In the rows, 128 means zero.
Each path below is one point turned by a fixed rotation once a step. After each direction that follows a path, write how fast that rotation turns it, in degrees a step (0 if it stays still).
Each turn is a multiple of 5 degrees from 10 to 175, or 0.
Each row of a path follows its step; steps can be skipped.

step 6: [129 124 138 128 128 122 131 125 136 142 113 126 125 118 128 125 124 132
 134 137 133 133 140 141 130 136 123 134 134 125 133 125 129 135 128 124
 136 133 120 131 121 134 127 140 123 123 136 129 125]
step 7: [121 133 131 123 137 112 121 114 133 119 128 137 137 124 122 118 122 121
 120 137 128 121 128 132 130 124 119 121 136 127 127 137 132 127 131 122
 130 130 126 126 130 134 136 125 129 121 130 128 115]
step 20: [116 113 128 134 133 133 125 132 131 124 117 126 127 119 122 134 130 134
 134 120 128 135 142 125 136 131 116 127 129 123 122 124 132 130 130 130
 120 122 125 128 140 140 126 132 117 126 130 129 118]
step 22: [120 121 131 122 127 121 137 132 137 135 118 117 136 124 130 129 144 130
 131 120 127 135 136 129 128 131 131 135 142 121 124 127 126 126 130 119
 132 125 117 135 138 125 135 136 133 127 127 136 128]
step 34: [115 124 127 123 131 133 129 125 131 129 126 130 129 132 118 128 122 149
 115 128 121 127 121 131 133 121 124 122 132 115 129 127 141 124 130 131
 134 129 128 131 134 138 135 129 128 129 118 124 120]
step 37: [122 134 119 134 135 138 119 127 127 120 130 128 126 130 122 121 128 137
 136 126 122 128 134 132 120 126 124 127 135 123 140 119 137 134 137 117
 139 130 123 115 130 136 123 132 124 122 129 123 134]
step 38: [119 127 121 112 127 129 136 121 128 129 121 131 135 126 138 133 132 129
 129 132 132 141 143 133 119 125 126 120 126 125 136 129 127 123 132 127
 130 125 117 122 130 135 133 137 120 134 131 139 120]
step 39: [123 134 125 126 135 119 125 122 136 125 125 119 124 134 113 130 130 130
 122 141 115 126 137 130 134 128 126 122 128 129 133 122 132 122 136 118
 129 126 116 136 124 136 131 138 138 127 135 125 135]
step 41: [125 133 125 129 136 127 134 117 139 124 126 127 126 125 121 121 116 114
 131 140 119 132 125 128 132 126 121 127 129 115 132 125 131 127 125 133
 138 130 118 125 128 126 141 136 126 134 126 136 118]
step 45: [127 119 129 117 128 121 131 122 135 131 121 131 137 122 121 131 122 132
 127 126 134 122 129 136 131 121 113 122 137 128 123 139 129 124 127 123
 126 119 131 129 129 137 144 138 132 133 132 120 132]
Speeds:
[130 126 130 128 130 127 129 128 126 129 128 128 128 128 129 129 130 129
 127 125 131 124 128 130 123 127 128 129 128 128 130 130 125 126 126 131
 128 124 128 128 129 126 130 133 126 130 128 130 127]	155
[128 129 128 129 129 129 128 131 131 126 130 129 125 127 127 126 129 127
 131 124 129 128 129 122 128 126 126 128 126 130 129 128 127 127 129 128
 131 128 130 126 129 129 129 126 124 129 132 131 127]	65
[124 125 128 128 129 128 128 129 129 129 127 128 123 129 128 129 129 129
 128 127 126 126 127 130 131 129 125 130 131 129 127 127 130 126 127 128
 129 127 129 132 124 127 126 130 127 131 131 127 130]	130
[127 122 125 125 127 123 130 130 127 126 129 126 127 125 131 128 126 127
 127 126 128 130 127 129 126 129 127 127 127 128 129 130 130 129 126 128
 127 130 129 129 130 131 129 127 129 129 129 128 125]	160
[127 129 130 126 131 125 131 131 129 129 130 129 127 129 127 129 126 126
 128 130 127 129 130 131 129 126 131 126 130 127 128 130 128 124 130 127
 126 126 130 125 130 124 127 127 130 126 130 128 129]	125
[126 129 129 130 127 129 129 125 128 127 129 131 126 125 128 127 130 129
 129 130 129 126 129 128 126 130 126 127 125 125 128 128 129 124 127 128
 127 126 127 129 130 126 131 124 130 130 128 124 128]	160

step 1: [127 118 138 120 126 123 118 127 135 138 124 118 124 129 127 126 138 137
 118 130 119 125 129 126 126 126 138 136 124 132 129 135 132 131 124 130
 136 121 124 126 133 141 125 125 132 131 123 129 141]
step 5: [134 129 127 123 125 133 118 124 136 121 124 122 126 118 132 127 118 132
 130 122 116 128 129 133 130 139 123 130 124 124 135 137 115 117 137 130
 121 122 126 129 133 130 134 135 126 125 133 141 126]
step 6: [136 124 130 134 131 121 123 128 134 134 130 127 130 117 116 127 140 125
 126 125 121 129 118 130 128 135 132 131 120 134 128 124 117 130 121 124
 121 132 126 143 132 130 139 134 122 121 126 130 119]
step 13: [129 136 134 131 132 118 140 120 132 124 126 122 121 132 131 115 131 126
 124 133 129 132 133 126 131 132 129 134 124 125 130 133 131 128 123 121
 129 123 123 139 128 129 108 115 129 134 130 136 131]
step 17: [131 137 122 130 134 121 116 114 127 128 125 125 132 135 128 130 121 142
 126 122 125 136 117 124 131 126 131 125 130 115 139 125 126 138 138 128
 128 118 127 129 123 137 128 127 131 126 129 125 124]
step 22: [126 109 128 117 131 129 117 129 127 134 127 119 131 128 135 133 127 116
 122 128 129 127 119 129 130 133 133 135 130 121 136 140 130 139 123 126
 141 131 135 128 129 134 126 130 125 127 124 122 126]
step 28: [128 121 127 125 122 120 131 118 130 132 131 135 129 133 133 126 121 119
 124 141 131 121 133 119 128 124 133 127 129 112 120 132 122 133 119 119
 135 123 133 137 130 120 123 118 129 129 125 124 132]
step 32: [126 125 115 129 131 120 126 121 135 125 130 132 126 135 118 130 135 134
 116 120 129 125 127 136 133 123 133 137 128 124 124 123 121 134 135 126
 125 112 127 118 125 125 124 137 135 128 124 134 121]
step 33: [123 137 126 119 133 127 111 137 125 138 128 124 128 129 121 120 125 125
 119 137 127 128 136 130 129 117 135 123 133 128 123 118 125 132 129 119
 125 128 121 126 125 120 121 136 125 117 127 130 126]
step 37: [136 116 129 129 133 126 127 131 129 140 120 118 132 143 132 123 130 125
 125 119 123 121 130 130 125 131 136 137 121 138 135 128 121 126 124 124
 135 131 125 115 136 137 125 131 124 130 129 132 134]
Speeds:
[123 128 126 131 127 124 126 127 126 129 124 129 126 127 130 127 128 128
 128 128 126 128 130 124 126 125 126 130 128 129 128 129 129 131 129 130
 127 127 128 129 129 126 130 125 128 132 129 129 129]	25
[128 130 132 126 129 129 126 126 128 124 125 126 131 128 126 128 127 127
 127 125 129 130 129 125 124 126 125 126 129 129 126 129 125 128 128 125
 127 129 127 125 131 128 130 127 128 126 128 127 129]	115
[127 131 128 130 128 127 127 129 126 127 125 127 131 131 128 125 128 129
 124 127 130 128 129 129 126 126 129 131 128 128 131 127 130 125 126 132
 130 126 127 129 124 129 127 131 128 126 128 126 130]	20
[125 131 130 128 127 127 126 131 131 128 129 130 127 125 128 129 128 129
 126 130 128 128 128 129 130 126 126 131 126 129 124 131 130 128 124 124
 129 128 128 129 128 130 125 128 131 125 124 127 129]	55

step 1: [132 116 130 121 121 131 134 119 126 131 118 125 114 127 130 132 125 129
 134 125 130 124 128 128 132 122 121 114 119 127 125 129 123 131 139 118
 129 132 124 126 121 127 126 130 125 125 127 138 123]
step 7: [130 112 120 133 118 127 124 132 130 123 124 129 129 130 120 137 128 125
 143 136 131 134 129 133 118 121 138 122 125 126 127 129 129 132 125 133
 128 125 125 117 127 127 134 127 125 117 129 128 128]
step 8: [130 116 134 126 126 142 128 129 123 123 130 134 129 123 122 123 120 118
 135 131 131 131 140 123 121 128 129 123 136 127 121 121 127 120 123 117
 130 129 127 124 133 138 124 123 119 128 131 131 129]
step 10: [130 118 126 131 122 130 125 120 125 142 128 137 124 134 128 119 120 133
 134 131 134 119 131 134 131 127 129 122 119 127 130 126 118 121 124 124
 131 132 129 131 115 131 128 137 129 118 127 132 135]
step 22: [122 112 124 124 138 128 129 126 124 134 116 118 127 139 132 132 130 124
 132 126 130 135 132 125 126 118 132 133 123 134 119 127 129 122 136 134
 130 127 123 129 122 123 125 120 126 123 129 120 123]
step 25: [127 113 137 130 124 129 132 124 123 122 127 131 126 135 117 121 133 134
 126 138 138 130 130 137 135 129 132 134 127 131 125 132 127 127 127 130
 134 120 128 131 123 126 136 120 136 118 130 138 122]
step 37: [121 116 132 127 126 123 123 130 125 131 136 134 125 143 129 134 133 125
 140 127 131 122 139 119 122 127 124 129 127 131 127 129 118 125 119 136
 131 136 127 135 130 131 124 127 118 128 134 125 129]
step 38: [121 113 132 129 136 136 128 136 128 130 117 118 125 127 122 128 132 134
 141 128 128 133 135 123 124 125 128 128 123 129 117 127 125 127 130 140
 130 127 121 119 128 122 126 129 132 129 139 129 128]
step 40: [126 116 130 128 128 144 131 117 130 125 127 132 131 139 129 123 124 133
 130 134 133 125 127 120 131 131 131 133 133 137 121 118 127 116 123 123
 127 124 129 127 126 129 125 119 132 133 129 116 128]
step 41: [129 115 129 128 116 126 123 122 137 126 118 134 125 131 130 122 127 138
 127 128 139 132 129 134 133 128 132 125 120 130 118 126 126 126 134 128
 127 125 125 130 120 122 139 120 131 118 126 130 120]
Speeds:
[129 127 128 131 126 129 125 128 127 127 127 126 127 129 131 126 128 129
 127 130 128 129 131 130 128 129 133 129 128 128 132 130 130 122 130 128
 129 127 128 126 131 131 126 128 127 126 127 129 128]	20
[125 128 127 129 130 129 129 130 133 124 129 129 126 126 129 127 124 130
 130 129 129 127 127 127 130 126 127 127 124 128 130 129 128 128 131 130
 124 128 128 127 129 127 129 128 127 129 127 130 130]	125
[133 128 129 127 126 129 126 129 130 127 130 127 130 127 124 128 126 131
 131 129 127 127 126 128 125 130 129 130 129 131 125 129 127 127 127 130
 129 132 127 127 132 128 128 128 127 128 132 129 130]	35
[129 127 131 128 129 129 126 128 126 131 128 127 123 129 128 127 130 128
 126 128 127 124 129 126 127 128 125 124 126 127 130 129 124 128 127 129
 128 129 125 125 130 130 126 131 131 129 130 128 130]	40
[127 126 128 132 128 126 129 126 130 131 126 128 129 130 127 126 129 128
 129 125 125 130 127 132 132 129 128 129 125 127 128 128 129 129 128 132
 129 128 124 129 127 129 128 125 129 125 132 128 130]	115
[130 130 127 130 126 127 130 127 128 126 127 125 125 127 131 129 129 131
 128 127 127 128 126 130 130 131 128 128 127 130 128 122 128 130 128 127
 127 130 128 130 130 130 129 129 128 130 128 130 125]	25
[125 129 130 128 127 126 127 131 127 126 128 128 125 128 123 127 128 126
 128 127 131 133 130 126 130 127 127 130 129 125 124 127 128 127 129 129
 128 130 127 129 130 131 127 129 130 128 128 131 127]	85
[128 128 130 129 131 130 127 127 129 126 125 130 129 131 127 123 130 131
 127 127 127 128 127 130 127 127 128 129 129 129 129 128 129 128 124 123
 124 129 130 130 130 127 129 128 130 128 126 130 131]	70

step 0: [128 129 123 127 135 129 135 135 124 143 131 126 125 120 142 135 126 134
 137 130 128 137 119 130 123 126 126 125 141 135 126 135 126 126 119 134
 119 118 130 120 128 120 128 133 131 140 128 128 136]
step 3: [118 133 124 122 130 133 126 139 124 116 135 131 128 138 119 122 124 116
 133 118 136 133 129 131 126 134 129 130 135 137 145 126 123 121 135 122
 126 131 126 121 134 124 119 125 124 119 126 122 130]
step 5: [122 140 132 135 127 137 126 143 139 117 129 129 139 128 126 143 132 124
 135 134 132 130 125 128 133 130 122 123 125 126 124 135 137 130 123 130
 127 121 129 131 122 128 132 129 133 120 144 133 123]
step 7: [120 129 125 127 136 121 128 118 133 130 143 127 136 109 122 130 126 129
 128 124 129 124 128 128 127 130 131 133 119 129 122 129 134 122 129 118
 141 130 136 120 121 124 128 130 136 128 119 136 117]
step 12: [131 127 125 122 139 136 141 122 120 125 127 124 126 125 112 130 135 121
 133 123 121 133 129 123 116 126 135 125 132 132 127 114 122 131 129 126
 123 131 133 122 125 128 117 128 131 122 140 129 138]
step 18: [132 132 127 129 140 131 130 128 136 135 130 125 119 127 124 120 137 134
 133 131 117 126 135 121 128 130 125 143 133 129 116 127 125 126 121 128
 132 133 144 123 129 116 129 131 140 123 117 126 124]
step 19: [125 138 125 120 127 129 126 137 127 128 142 122 127 130 120 111 127 131
 123 128 128 138 125 138 124 130 124 133 126 128 132 136 129 115 137 135
 120 127 123 120 140 123 123 126 135 136 117 126 131]
step 37: [125 145 117 113 124 130 127 125 120 134 130 122 128 134 123 127 138 132
 130 115 124 138 121 118 135 129 136 126 136 132 126 123 125 122 127 125
 133 118 127 135 123 124 129 137 132 122 126 126 127]
step 43: [125 126 133 133 132 136 132 124 123 116 129 129 119 136 130 134 139 127
 143 130 112 122 124 129 129 137 127 132 139 138 125 128 133 128 126 133
 130 113 137 137 128 129 134 123 130 130 127 130 137]
step 46: [128 141 128 117 124 139 121 122 127 130 143 117 133 131 116 133 117 130
 127 132 130 135 127 130 127 122 118 125 135 119 132 123 131 123 130 118
 125 127 135 124 124 130 125 124 142 129 134 128 129]
Speeds:
[126 128 126 127 131 129 129 129 129 132 127 133 125 127 124 130 127 128
 127 128 129 132 128 129 125 128 129 127 127 127 128 130 129 125 129 125
 129 128 128 129 129 130 129 127 131 131 128 127 130]	95
[128 125 125 124 125 127 129 127 126 129 130 129 130 128 128 128 127 128
 129 125 132 129 125 128 126 128 129 127 130 129 132 124 128 130 127 127
 128 129 130 127 122 129 127 127 130 127 128 129 129]	85
[131 127 129 130 129 127 131 125 130 127 128 127 129 128 124 127 128 127
 128 128 126 131 126 126 131 127 129 127 130 128 129 125 129 130 128 124
 130 127 129 131 130 126 131 130 127 129 125 129 129]	130
[129 129 130 129 131 128 128 125 128 130 129 126 130 127 133 132 125 127
 128 125 130 127 130 129 127 126 129 128 129 125 128 129 127 126 123 125
 129 129 126 129 127 127 128 127 126 131 126 128 126]	45
[128 126 128 127 130 126 127 128 130 129 126 129 127 126 126 131 131 129
 127 125 126 130 127 130 129 127 129 131 126 126 124 127 126 130 128 130
 131 133 127 127 126 125 128 130 127 126 131 130 126]	135
[127 127 126 127 131 127 128 130 127 127 129 131 127 129 129 130 127 126
 128 131 127 125 128 124 126 129 127 125 129 126 127 123 128 126 127 129
 125 131 128 131 128 125 129 128 130 126 125 129 126]	175

step 1: [117 114 125 130 135 132 133 130 131 132 123 133 126 124 127 114 131 137
 123 139 129 136 117 126 133 121 127 137 136 134 122 122 124 129 123 129
 134 129 139 127 132 136 118 121 134 127 130 132 124]
step 4: [134 127 132 136 115 129 123 127 127 134 132 119 118 118 124 132 111 124
 132 124 135 129 126 131 145 129 137 121 137 125 130 122 119 134 135 125
 129 121 132 126 130 122 126 124 124 127 123 122 128]
step 5: [126 127 129 124 136 125 132 123 130 129 132 126 123 121 139 132 134 114
 131 116 129 129 121 128 134 115 122 128 134 127 130 132 119 125 148 129
 141 125 128 133 130 125 129 136 134 129 123 132 128]
step 14: [133 124 140 134 121 132 130 124 132 123 142 128 132 134 125 126 137 128
 125 139 124 121 131 125 134 123 129 130 128 133 125 136 113 129 133 115
 130 122 116 121 133 119 124 139 129 123 124 127 134]
step 15: [129 129 140 127 129 124 131 137 124 126 121 126 133 114 124 131 130 132
 127 132 138 126 144 120 127 122 123 127 132 128 131 128 125 119 131 128
 130 117 126 130 141 113 135 125 136 139 131 120 127]
step 16: [128 131 139 122 131 130 122 143 130 126 134 125 128 122 136 130 119 121
 124 122 122 142 126 146 127 134 130 130 129 131 129 118 129 120 134 129
 121 117 129 124 128 129 131 130 138 133 136 125 130]
step 19: [136 123 132 140 131 121 120 137 126 126 116 134 131 140 128 126 131 135
 135 128 134 129 128 132 128 122 121 135 131 143 129 130 130 141 133 121
 132 128 130 120 130 131 119 134 119 134 137 128 131]
step 36: [126 131 134 123 132 139 126 139 134 125 141 126 121 131 130 115 129 132
 146 136 133 126 136 131 130 124 116 134 139 139 129 132 133 126 130 132
 135 125 134 132 126 131 130 124 133 130 135 129 132]
step 40: [136 133 132 135 132 132 129 125 129 128 119 135 121 121 131 130 129 125
 130 127 143 122 140 128 131 123 119 134 118 120 122 129 121 135 127 134
 139 123 125 137 141 121 125 130 119 131 120 131 131]
step 43: [123 128 130 122 125 133 137 131 132 129 135 130 127 127 135 118 136 139
 116 136 123 129 122 122 127 128 134 133 135 116 125 116 126 137 132 140
 134 135 128 122 131 134 126 124 133 124 119 132 118]
Speeds:
[126 126 128 126 125 130 129 129 127 130 128 124 124 129 127 127 125 130
 125 130 128 129 132 127 128 129 129 125 129 127 126 128 131 128 128 127
 129 129 131 126 126 127 133 124 128 127 128 127 128]	155
[129 129 128 128 130 130 128 126 129 129 127 127 129 132 127 127 127 129
 125 129 132 127 130 127 125 125 124 129 130 129 124 128 123 129 128 130
 129 129 125 128 128 129 129 129 129 130 132 127 129]	85
[132 127 128 131 123 131 131 127 131 125 128 129 130 129 127 127 129 128
 129 128 126 127 128 128 127 132 127 127 130 128 126 129 129 127 129 133
 127 129 127 129 125 127 130 127 130 127 127 129 130]	100
[129 128 129 126 123 129 127 127 127 129 126 127 128 129 127 132 126 129
 130 128 124 127 129 127 123 127 126 131 129 128 128 129 127 131 128 129
 129 125 130 127 128 126 125 130 125 125 126 126 128]	70

step 2: [124 128 127 131 140 130 128 121 125 129 131 118 131 130 118 137 135 136
 129 125 133 138 130 131 132 129 136 125 130 124 137 119 132 117 130 130
 135 138 131 130 127 129 138 116 123 143 123 123 127]
step 5: [128 116 120 136 127 122 133 130 130 134 141 131 127 119 131 136 119 136
 135 136 126 134 121 127 134 129 133 121 131 125 118 124 126 134 134 131
 125 139 126 136 124 131 133 132 115 132 129 133 136]
step 8: [129 120 139 128 118 120 131 115 136 119 135 125 118 131 128 127 119 127
 126 136 123 119 137 126 130 123 122 130 132 114 120 130 125 126 128 130
 131 130 134 136 132 125 120 134 133 129 124 128 139]
step 10: [130 124 128 138 134 125 129 126 137 140 122 125 125 130 122 126 138 126
 128 117 139 129 127 129 123 117 145 130 133 123 122 126 138 124 135 128
 131 137 131 124 130 130 128 134 116 125 125 136 130]
step 13: [130 122 136 125 132 128 135 126 132 141 131 122 132 114 129 133 127 135
 125 131 132 131 123 129 130 130 126 130 132 121 130 136 115 123 113 132
 126 139 127 130 139 131 129 137 124 119 124 135 132]
step 19: [124 122 128 137 129 133 134 126 125 120 133 132 128 133 116 120 125 136
 130 138 133 140 130 127 126 122 127 136 122 122 128 120 126 139 137 135
 136 130 128 130 117 138 136 127 134 124 131 122 118]
step 20: [128 120 134 131 125 124 131 124 123 126 139 122 129 141 123 135 129 129
 130 137 126 131 124 126 138 128 128 125 134 129 123 123 132 123 138 130
 138 131 124 126 130 131 134 133 126 145 117 123 145]
step 30: [129 125 135 132 125 127 128 116 137 131 128 137 126 131 118 132 123 124
 128 130 141 116 134 122 131 125 132 135 129 139 126 133 130 128 117 129
 125 136 123 130 138 141 124 126 139 128 128 119 131]
step 34: [124 138 123 123 124 134 122 120 124 122 137 141 123 137 130 132 131 134
 130 131 129 126 140 124 129 118 130 127 115 134 122 125 129 126 128 138
 133 130 125 134 123 137 133 131 139 138 126 123 120]
step 35: [133 116 127 124 122 122 134 128 128 130 140 122 126 123 135 137 127 133
 137 142 132 114 135 133 132 122 126 130 135 122 126 129 128 129 128 137
 127 124 125 134 137 121 127 137 131 140 124 126 130]
Speeds:
[130 123 129 127 127 129 131 129 131 129 129 127 127 128 125 126 130 129
 125 130 128 130 127 129 130 133 125 130 129 129 128 128 128 128 126 130
 127 126 125 129 127 132 127 124 129 128 130 129 127]	60
[126 133 127 124 128 126 132 126 128 130 129 126 125 130 128 129 130 126
 127 128 128 127 129 128 129 126 129 127 128 132 130 127 127 126 130 128
 130 127 127 128 128 130 127 124 132 130 126 125 130]	80
[128 127 128 129 129 126 122 129 129 128 128 128 128 132 127 131 129 127
 125 131 128 130 130 127 129 126 127 125 125 128 128 131 131 127 125 130
 130 127 127 126 131 126 131 126 129 130 129 127 128]	80
[131 129 130 126 127 125 129 129 129 128 129 129 126 129 129 129 132 127
 128 129 126 128 129 126 128 126 126 130 128 126 126 128 131 128 133 129
 130 126 130 130 127 129 129 132 128 128 132 131 129]	25
[131 131 126 125 127 130 125 125 126 127 128 127 129 129 125 129 127 128
 132 127 130 129 125 129 131 128 125 131 128 128 126 129 131 126 126 128
 130 129 129 129 128 128 124 128 128 130 127 129 127]	80
[127 129 130 128 127 128 128 129 125 129 129 131 126 126 122 127 128 128
 127 126 125 128 128 133 128 127 132 128 127 129 129 128 129 127 127 129
 127 128 127 130 127 126 129 129 127 131 132 126 128]	145
